X: a few groups of rows, each row roughly a mix of its group's hidden directions
X (101 x 13)
[[0.609,-2.020,0.270,-3.728,-0.952,-1.252,-4.546,0.936,-1.413,0.357,-2.692,-2.814,-0.353],
[-0.208,-0.311,0.327,1.665,0.827,-1.331,-1.658,-3.002,-3.956,-2.217,-0.598,-4.553,-0.981],
[1.707,-1.578,0.785,-0.549,-2.030,-2.950,-4.894,0.397,-1.946,2.558,-0.607,-2.364,-0.557],
[-0.482,1.937,-0.386,3.605,2.228,0.296,-2.042,-1.955,0.441,-3.676,-0.271,2.800,2.840],
[-0.754,2.631,0.058,3.950,-0.789,-0.557,0.963,-5.194,-1.626,-0.143,-1.419,1.204,-1.338],
[-2.113,1.067,2.034,3.223,1.503,0.133,0.850,-4.862,-1.778,-1.869,-0.497,2.201,-1.159],
[-1.590,2.163,-2.616,1.234,1.921,2.334,3.796,-1.990,0.977,-3.617,0.665,1.466,0.377],
[-0.993,2.411,2.083,0.328,1.759,2.652,-4.425,0.845,0.570,1.241,-2.814,2.383,-1.651],
[2.454,-3.605,1.537,-0.013,-1.850,-1.144,2.780,0.020,-2.013,0.579,1.132,-4.283,1.413],
[0.000,-0.380,2.001,1.290,2.887,1.952,-2.739,2.408,-1.793,-3.119,-3.361,-2.032,-0.471],
[2.091,-3.310,-0.535,-1.516,-2.203,-2.408,-3.792,-0.576,-2.378,2.640,0.611,-1.538,-1.103],
[1.225,1.252,-1.082,0.312,0.272,0.964,-5.445,0.025,-2.239,0.873,-1.940,-3.504,-1.747],
[1.419,0.052,-0.990,1.978,-3.819,-4.427,2.451,1.182,-0.877,0.281,-1.341,-2.948,0.130],
[2.237,-3.860,2.282,-0.625,-0.803,-1.145,-4.689,-0.077,-1.241,2.425,0.590,1.119,1.174],
[-2.131,1.911,0.754,1.614,1.404,1.029,3.158,0.696,2.708,-2.250,-0.588,4.623,0.942],
[-1.657,1.044,1.108,2.549,2.037,0.779,4.009,0.605,1.583,-3.685,-0.044,2.829,1.732],
[-1.493,-1.852,0.190,-1.820,-1.389,0.008,4.172,-3.360,0.398,-0.315,-1.041,4.240,-0.951],
[-0.176,1.272,0.316,3.585,2.242,-0.511,-3.634,-1.812,-0.671,-3.764,-0.492,1.106,2.718],
[2.578,-2.930,-1.341,-1.269,-2.935,-2.975,0.094,-1.127,-0.676,1.510,2.701,-2.460,2.525],
[0.131,-0.336,-2.421,1.372,1.012,1.097,-0.412,-5.813,-2.325,-0.465,2.897,0.324,-1.293],
[-2.348,2.077,1.608,-0.907,1.993,1.995,-2.606,0.967,1.564,-0.531,-3.391,3.871,-1.312],
[-2.598,0.964,3.114,0.458,2.780,-0.344,-3.269,1.962,-1.245,-2.175,-2.897,-1.385,-1.814],
[-0.119,0.112,-2.464,1.809,1.693,2.052,-0.228,-4.871,-2.054,-0.171,3.201,0.870,-2.090],
[1.704,-2.462,-1.193,-0.290,-1.553,-3.557,-1.110,-1.618,-2.233,-0.190,2.315,-4.209,1.538],
[-1.272,0.734,-0.719,-3.438,2.344,3.078,-2.740,1.893,2.688,-0.925,-1.306,3.038,0.534],
[1.994,-2.189,0.898,-0.406,-1.704,-2.737,-4.869,1.054,-1.858,2.561,0.032,-2.193,-0.281],
[0.328,2.228,0.036,-2.134,-1.268,-0.142,-2.702,1.691,-0.378,3.543,-1.187,-4.513,-1.993],
[0.194,-0.970,-1.383,0.794,-0.515,0.875,4.249,0.190,2.255,-0.216,1.669,5.358,0.763],
[-1.711,5.009,-0.869,-0.769,0.889,1.745,0.096,0.847,0.515,0.037,-1.563,-4.540,-1.615],
[2.010,0.091,0.826,2.378,-1.477,-3.302,-5.190,1.538,-0.995,1.217,-0.804,-1.311,1.500],
[0.987,-2.648,1.841,0.153,-0.290,-0.421,-2.655,-0.421,0.913,1.464,0.557,5.909,1.661],
[0.478,-0.078,-0.340,-3.265,-1.551,1.259,-1.762,0.133,2.484,4.387,0.360,4.018,-0.184],
[0.698,-1.013,1.532,-2.527,-2.831,-2.223,1.606,3.228,2.479,0.467,-2.457,0.070,3.353],
[-1.783,3.141,-1.281,-0.944,-0.438,1.377,5.536,0.363,1.158,-0.364,-1.131,-2.346,-1.775],
[-2.761,2.341,0.865,1.081,2.137,2.340,3.420,1.503,1.257,-2.497,-2.315,2.187,-1.695],
[-0.948,2.959,-0.413,4.800,1.672,0.813,2.872,-0.398,0.582,-0.380,3.101,2.043,-0.920],
[0.899,0.773,0.545,-1.978,-1.027,-0.314,-3.605,0.287,-1.551,2.849,-1.049,-5.184,-1.225],
[0.141,-1.315,-0.202,-4.436,-1.286,-0.079,-3.778,-2.014,0.291,3.908,0.954,1.220,-0.801],
[-0.269,-0.111,2.608,-1.161,-0.425,-0.223,1.837,6.111,2.464,0.685,-1.885,0.448,0.610],
[1.142,-2.849,-0.994,-2.732,-1.771,-2.527,1.387,1.052,-0.882,-1.344,0.089,-4.847,1.827],
[0.582,-2.350,-0.612,-3.629,-0.274,-0.637,0.754,5.377,1.974,-0.883,0.125,-1.342,1.999],
[0.103,-2.915,-0.044,-2.034,-1.894,-2.652,3.924,-1.859,0.246,0.843,3.721,-0.816,1.563],
[0.295,-2.428,-1.375,-4.301,-1.155,-2.647,-0.566,2.340,0.046,-1.451,-0.779,-3.761,1.576],
[-1.037,2.519,-2.249,1.925,1.702,3.183,0.530,-4.347,-0.396,-0.839,0.314,2.540,-2.012],
[0.854,-1.184,-1.515,-0.154,-1.087,-2.049,-2.380,-5.596,-2.521,-0.678,0.947,-1.898,1.314],
[-2.055,-0.265,0.379,0.962,3.168,-0.289,2.869,3.515,1.406,-3.496,2.879,0.862,0.740],
[-0.682,4.131,-2.103,3.240,1.360,0.232,-3.599,-0.841,-1.459,-0.639,-0.794,-1.450,-2.563],
[-2.594,1.259,2.881,-1.553,0.254,1.544,5.150,1.118,2.068,0.196,-1.763,1.589,-0.809],
[-3.370,2.447,1.501,0.591,3.207,1.720,-0.928,0.586,0.099,-2.706,-2.951,1.947,-2.374],
[0.119,-1.113,0.374,-3.457,-1.926,0.112,2.464,2.484,-0.042,3.613,0.192,-3.105,-2.795],
[-1.606,-0.307,1.378,-0.636,1.841,3.146,4.087,-1.107,1.950,-1.533,0.424,4.089,0.780],
[0.691,0.292,1.663,3.320,1.243,0.683,-2.770,-2.236,-3.938,-0.466,-1.066,-3.196,-1.936],
[-0.978,1.693,-3.165,1.636,1.087,1.840,1.464,-5.241,-0.940,-1.780,1.073,1.516,-1.289],
[0.838,-2.426,0.544,2.104,-0.399,-2.859,-3.630,-1.585,-0.714,-1.006,-0.026,4.451,1.784],
[-2.025,2.023,1.213,1.764,1.155,0.194,3.050,2.492,2.910,-1.510,-0.462,4.341,0.623],
[2.181,-2.946,-0.554,-0.290,-2.112,-3.179,1.559,0.792,-1.110,0.553,2.700,-4.049,1.781],
[1.745,-2.967,-2.794,-0.881,0.756,2.866,2.906,0.038,0.719,0.354,4.188,1.985,0.251],
[-2.294,5.663,-1.926,-0.863,0.361,2.014,1.036,0.762,2.475,0.735,-1.473,0.047,-1.842],
[0.492,1.456,-1.183,1.714,1.115,2.563,-3.455,-4.881,-1.652,1.412,0.855,1.244,-1.605],
[2.230,-2.981,-3.623,-1.788,-1.891,-1.000,-0.655,-1.344,-2.370,1.543,2.061,-2.772,-1.713],
[-2.639,2.172,1.918,0.851,3.092,2.984,-1.326,0.828,0.400,-1.114,-2.403,2.877,-2.722],
[-0.115,-1.020,0.359,0.990,1.694,0.487,4.341,3.875,1.161,-3.565,1.220,-0.985,2.050],
[2.971,-0.940,-0.161,-1.108,-2.473,0.646,-2.998,-2.082,-1.908,4.151,-0.651,-2.703,-0.656],
[-1.605,2.431,0.106,2.869,0.193,0.060,0.875,-5.623,-0.731,0.093,0.360,2.886,-1.302],
[0.808,1.696,-2.695,-0.993,-2.570,1.040,3.421,-0.460,3.453,0.920,-1.016,3.222,2.073],
[2.361,-1.229,-0.773,-2.043,-1.650,-0.076,-3.198,-0.473,-1.972,3.282,0.377,-4.393,-0.844],
[-0.512,3.642,0.259,2.763,-0.187,-2.639,-3.452,-0.015,-0.915,-1.413,-2.744,-2.978,0.685],
[-1.460,-1.308,0.811,-3.376,0.747,-1.091,-4.839,-0.553,-1.393,-1.811,-3.448,-0.961,-0.674],
[-1.728,2.236,1.742,-0.979,0.660,1.805,-0.154,3.124,2.845,0.009,-3.786,3.450,-0.268],
[1.426,-2.026,-2.936,-0.560,-1.877,-3.114,-2.638,-0.661,-2.797,0.802,0.865,-3.296,-2.021],
[1.701,-0.424,-1.646,-1.632,-0.656,-0.485,-4.208,-0.174,-2.227,0.984,-0.475,-5.129,-0.733],
[0.851,0.470,0.804,-1.969,-1.360,-0.972,-4.303,0.381,-1.346,3.253,-1.381,-4.086,-1.386],
[3.016,-2.980,-1.448,-1.153,-2.718,-1.915,-0.385,-1.793,-0.618,2.529,3.226,-1.337,2.249],
[0.721,-1.254,-1.159,1.861,1.428,0.698,-1.511,-4.246,-3.307,0.357,3.746,-1.311,-1.818],
[0.976,-2.667,-0.012,-4.136,-1.467,-0.804,-2.976,-2.172,-1.136,3.333,1.705,-1.699,-0.330],
[2.044,-0.846,-1.707,-1.282,-1.141,0.109,-5.190,0.187,0.447,3.886,1.405,2.166,-0.392],
[-0.294,1.779,-0.554,2.303,-0.181,1.153,1.204,-6.601,-1.829,-0.855,-0.696,-0.119,-0.180],
[-2.076,1.093,1.708,1.804,2.628,2.355,3.806,3.289,0.438,-1.537,-0.421,0.713,-2.680],
[-0.726,0.106,-2.145,-3.891,0.463,-0.932,-5.459,-0.150,-0.684,-0.258,-0.777,-2.576,-0.947],
[1.576,-2.127,1.553,-2.195,-2.504,-1.464,2.120,4.299,2.256,1.883,-0.088,0.069,2.362],
[-0.460,2.477,-0.472,2.394,1.866,1.578,-0.083,4.266,1.095,-3.332,-3.300,0.402,0.139],
[-1.981,1.376,-1.333,-2.872,2.205,1.928,-1.822,2.556,3.143,-1.689,-1.306,3.292,0.553],
[1.289,0.624,-1.241,-0.735,-0.982,-0.665,-5.200,0.298,-2.040,1.503,-2.089,-3.684,-1.680],
[-0.690,-0.344,0.298,-1.780,0.705,0.243,-0.285,5.475,2.286,-2.454,-3.290,1.430,1.127],
[0.760,-1.698,-1.435,-2.453,-0.927,-0.214,-4.532,-0.897,0.085,3.257,0.978,3.495,-1.511],
[1.688,-1.401,-3.233,-1.153,-3.005,-1.778,3.845,-1.925,0.965,-0.036,1.959,-0.300,2.778],
[1.656,-0.987,-0.348,-1.882,-3.231,-3.075,1.611,3.408,1.906,0.700,-0.738,-1.915,3.167],
[0.840,-3.402,-0.490,-3.366,-0.381,1.550,2.335,2.580,0.426,2.873,2.968,0.067,-2.023],
[1.086,0.924,-1.055,-0.565,-1.528,3.049,2.707,-0.050,3.046,2.669,0.011,4.516,0.789],
[-0.528,2.123,-2.524,-2.924,-1.304,1.031,1.541,-0.249,-0.394,2.054,-0.595,-4.547,-3.089],
[-3.501,1.673,1.345,1.057,3.492,0.519,-1.208,-0.557,-1.489,-3.786,-2.168,-0.093,-2.526],
[1.277,-1.961,-2.465,0.904,-0.936,-1.619,3.076,-3.024,-1.907,-0.974,3.639,-2.689,0.567],
[-1.653,3.189,-1.246,1.546,-0.841,-0.857,-0.969,-4.635,0.201,1.881,0.267,3.416,-1.954],
[-0.065,0.171,1.706,-1.460,-1.190,-2.228,-3.621,0.297,-2.096,1.711,-2.026,-4.613,-1.578],
[1.480,-3.448,1.894,-0.638,1.193,0.352,0.560,3.748,-1.424,-2.085,-0.147,-4.189,1.387],
[1.517,-4.423,1.832,-3.876,-1.570,-0.590,0.443,0.096,-0.009,3.113,2.327,-0.437,1.141],
[1.561,-0.730,-1.218,-0.478,-0.865,-1.690,-3.095,-0.001,-2.768,0.803,0.179,-5.702,-1.069],
[-1.485,3.250,-2.393,0.058,0.677,2.346,-0.811,-3.544,1.299,-0.945,-1.988,3.913,-0.566],
[-2.059,0.725,3.301,-0.441,2.706,2.581,-2.820,0.823,0.400,0.157,-2.346,3.463,-1.921],
[0.286,-2.535,0.238,-3.900,0.944,0.608,0.037,5.102,1.876,-1.590,-0.469,-0.799,1.969],
[0.398,-1.659,-1.640,1.562,1.413,1.882,2.348,-3.296,-1.787,0.196,4.695,0.602,-2.064]]

which group is each row in? (one row of each group first)
[1.646,-4.067,1.109,-4.067,-2.370,-1.281,0.129,-0.149,-0.161,3.245,1.693,-1.013,1.041]	H
[1.362,-1.292,2.116,1.927,-0.268,-2.842,-1.250,5.610,-0.275,0.606,0.933,-2.298,0.599]	A
[2.781,-2.715,-1.343,-0.101,-2.589,-2.312,2.068,-0.164,-0.844,1.304,3.197,-3.185,1.950]	W

[0.720,-0.529,1.069,-2.394,-2.212,-3.543,-3.115,2.559,0.973,0.525,-2.515,-1.839,2.748]	W
[0.406,0.507,1.797,4.152,0.916,1.277,3.859,2.911,0.326,-2.818,-1.930,0.590,1.001]	H
[0.219,0.132,-2.351,-0.147,-0.781,2.377,3.571,-3.822,1.369,0.479,1.286,4.079,0.470]	W
[2.773,-1.178,-3.436,2.564,-0.536,-1.920,-0.744,1.795,-1.703,-1.000,2.745,-3.593,0.549]	A
[-0.487,1.552,2.898,-0.382,1.119,1.538,-4.723,2.538,0.798,1.906,-2.890,1.714,-0.857]	W
[-2.616,3.943,0.404,1.455,2.129,1.794,0.877,-1.529,1.997,-2.639,-1.742,3.043,1.040]	A
[0.937,-1.389,2.425,-2.363,-1.732,-0.889,0.453,4.957,2.565,2.033,-1.408,0.878,1.883]	W
[1.387,-1.678,0.844,-1.516,-1.418,-1.872,-3.319,0.370,-2.512,2.223,-0.422,-4.773,-1.105]	A
[0.077,-0.898,2.533,-1.662,-1.353,-1.870,1.456,5.516,1.900,0.190,-2.049,-1.022,1.761]	W
